Each named turn below is shown by a few rows before and after it. Which turns, in which order, take the first row of each later pair to the second? The first pair is answered.
turn fitom:
-0.379; -0.224; -1.105; -1.486; 0.777; 0.340; -0.192; 0.901; 0.250; -0.548; -0.870; -0.514; 2.700; -1.217; -2.286 => -1.429; 0.140; -1.176; -1.474; 1.545; -0.297; -0.048; 0.230; -0.198; -0.310; -1.175; 0.082; 2.444; -0.842; -2.139
1.882; -0.768; 0.984; -0.188; -2.314; 0.863; -1.310; 0.752; 0.857; -1.109; 1.081; -1.876; 1.616; -0.594; -0.518 => -0.786; -0.556; 0.249; -0.116; -2.844; -0.485; -0.419; 1.884; 1.349; 0.358; -0.206; -1.129; 2.403; 0.033; -1.312
0.037; 1.158; 0.938; 2.633; -0.526; -0.450; 1.061; -0.233; -0.120; 0.471; 0.374; 2.067; -1.840; 1.327; 1.312 => 1.156; 1.008; 1.277; 2.569; -0.690; 0.009; 0.797; -0.437; -0.036; 0.061; 0.847; 1.704; -1.943; 1.081; 1.477
turn revog:
-1.323; -0.303; -1.050; -0.843; -0.837; -0.530; -0.042; 1.101; -0.154; 0.833; -1.423; 0.063; 1.212; -0.416; -0.945 => -0.430; -0.399; -0.969; -0.744; -1.434; -0.071; -0.241; 1.428; 0.105; 0.735; -1.026; -0.332; 1.257; -0.514; -0.974
-1.187; -0.336; -1.161; 0.114; -0.300; 1.702; -0.714; 1.818; 1.746; 0.756; 1.478; 0.801; -0.720; -0.535; 0.889 => -0.837; -1.065; -1.402; -1.412; 1.149; 1.408; -2.393; -0.291; 0.829; -0.251; 0.517; 0.256; -0.110; -1.261; 0.405
-1.295; -0.474; -0.616; -0.416; -0.470; -0.481; 0.054; -0.276; 0.678; 0.375; -0.193; 0.543; -0.364; 0.755; 0.631 => 0.306; -0.921; -0.558; -0.614; -1.390; 0.447; -0.622; 0.223; 0.988; -0.120; 0.297; -0.208; -0.108; 0.330; 0.387
turn Feg:
0.038; 0.357; -1.336; -1.155; -3.365; -1.650; -0.106; 2.422; 1.568; 1.622; -1.958; 0.376; 3.431; 0.826; -3.404 => -1.900; 2.018; -0.377; 1.284; -2.565; -1.850; 2.764; 2.856; 1.100; 2.714; -0.509; 2.118; 1.046; 2.176; -0.941
-0.724; 1.550; -0.137; 0.672; 0.234; 0.179; 0.595; 0.620; -0.205; -0.363; 0.901; 0.561; -1.908; 0.803; 1.954 => 0.320; 1.017; -0.006; -0.160; 1.022; 0.399; -0.553; -0.799; -0.671; -1.263; 0.835; -0.033; -1.856; 0.243; 1.799
0.844; -1.429; -0.785; -1.049; -1.324; 0.391; -0.836; 0.628; 1.636; -0.525; -1.305; -1.134; 1.960; -0.704; -1.953 => -0.838; -0.492; -0.597; 0.245; -1.971; 0.073; 1.043; 2.252; 2.292; 0.737; -0.919; -0.252; 1.404; 0.333; -1.292
turn Dinel:
-2.076; 0.604; -1.928; -0.302; 1.125; -1.594; 2.109; -0.155; -0.481; 0.979; -0.309; 0.720; -0.681; 0.620; 1.316 => -0.624; 0.740; -1.760; 0.576; -0.716; -0.621; 2.591; 2.041; 0.679; 1.294; 0.424; 0.319; -0.592; 0.625; 1.139
1.713; -0.980; -0.620; -1.305; -0.274; 0.303; -2.352; 0.466; -0.672; -0.705; -1.994; 0.045; 1.697; 0.465; -1.638 => 0.459; 0.057; 0.321; -0.278; 2.480; -0.132; -1.375; -1.843; -2.361; -0.827; -1.061; 1.377; -0.560; 1.070; 0.768
-1.231; 3.270; -1.313; 1.604; -0.473; 1.234; 1.543; 1.302; -1.811; 0.507; 1.099; 0.220; 0.586; 0.021; 2.014 => -0.458; 2.374; -2.299; 0.315; -2.060; 0.990; 0.366; 2.315; -0.784; 0.581; -0.268; -0.837; 2.576; -0.591; -0.049
0.623; -0.221; -1.237; 0.675; -1.685; -2.294; 1.619; 2.690; 1.263; 0.129; -1.499; -2.630; 3.131; -1.063; -1.507 => -1.930; 0.130; -1.041; -0.167; 2.284; -3.941; 1.279; -1.593; -1.273; -0.463; -2.287; -1.259; 2.128; -0.890; -0.325
Pairs:
Each pair is two turns apart.
-0.071; 1.187; 1.334; 2.803; -2.091; -0.647; 2.157; 2.590; 1.022; 0.143; 0.925; 0.597; -0.953; 0.426; -0.405 => -2.261; 0.948; 0.366; 1.665; -1.810; -2.125; 1.791; 2.124; 0.901; 0.839; -1.053; 0.701; 0.269; 0.533; -1.723	Dinel, Feg
-0.185; -0.028; -0.021; -3.051; 2.005; 0.635; 1.794; -1.608; 0.552; 0.182; 2.256; 2.594; 0.935; 0.167; 1.549 => 2.107; -0.646; -0.034; -3.251; 0.360; 1.724; 1.143; -0.166; 1.408; -0.275; 2.655; 1.479; 1.648; -0.467; 0.893	fitom, Dinel
-3.811; 1.126; -0.972; -0.668; 2.584; -0.476; 0.341; -1.185; 0.159; 0.172; -1.093; 0.727; 0.607; 0.318; -1.303 => -0.339; 1.925; 0.469; 1.967; 0.149; 2.235; 1.959; 1.670; 1.561; 0.047; 2.500; 0.464; -1.194; 0.568; 0.654	fitom, revog
-5.522; -0.796; -2.260; 1.015; 1.502; -1.613; 0.960; -0.183; 0.298; 1.811; -1.342; 1.271; 0.058; -1.422; 0.081 => -3.072; -0.079; -0.303; 2.565; 2.708; 0.249; 1.500; -1.242; -0.530; 0.612; 1.706; 1.480; -2.794; -1.469; 2.913	Dinel, Feg
-3.187; 0.445; 0.011; -1.059; 0.260; -2.449; -0.296; -0.810; 1.135; 1.208; -1.327; 0.264; 1.307; 0.548; -1.408 => -1.095; 1.278; 1.993; 0.831; 1.714; -0.820; 0.571; -2.291; 0.027; 0.002; 1.789; 0.712; -1.672; 0.696; 1.929	Dinel, fitom
1.976; 0.857; -0.253; 2.045; 0.765; 0.707; 0.308; 0.454; -0.778; -0.227; 1.041; 0.025; -1.057; -0.280; 1.446 => 1.037; 0.922; -1.083; 1.957; -0.685; 0.144; 0.773; 2.449; 0.344; 0.903; 0.260; -0.013; 0.072; -0.051; 0.128	fitom, fitom
-1.519; 0.736; -0.952; 3.202; -0.329; -1.681; 0.801; -0.592; -0.225; 2.558; -1.036; 2.511; -0.521; -0.715; -0.499 => 2.787; -0.941; -1.081; 1.258; -1.430; -0.139; -2.185; -0.860; 0.218; 0.528; -0.853; 0.148; 1.005; -2.520; -2.058	Dinel, revog
-4.076; 0.385; -1.393; -0.298; -0.689; -2.011; 0.671; 0.956; 0.168; 2.510; -1.323; 1.658; 1.159; 1.391; -0.670 => 0.090; 0.206; -0.613; 0.831; -3.603; 0.635; 0.607; 3.813; 1.849; 1.956; 0.878; 0.346; 0.982; 0.814; -0.364	revog, Feg
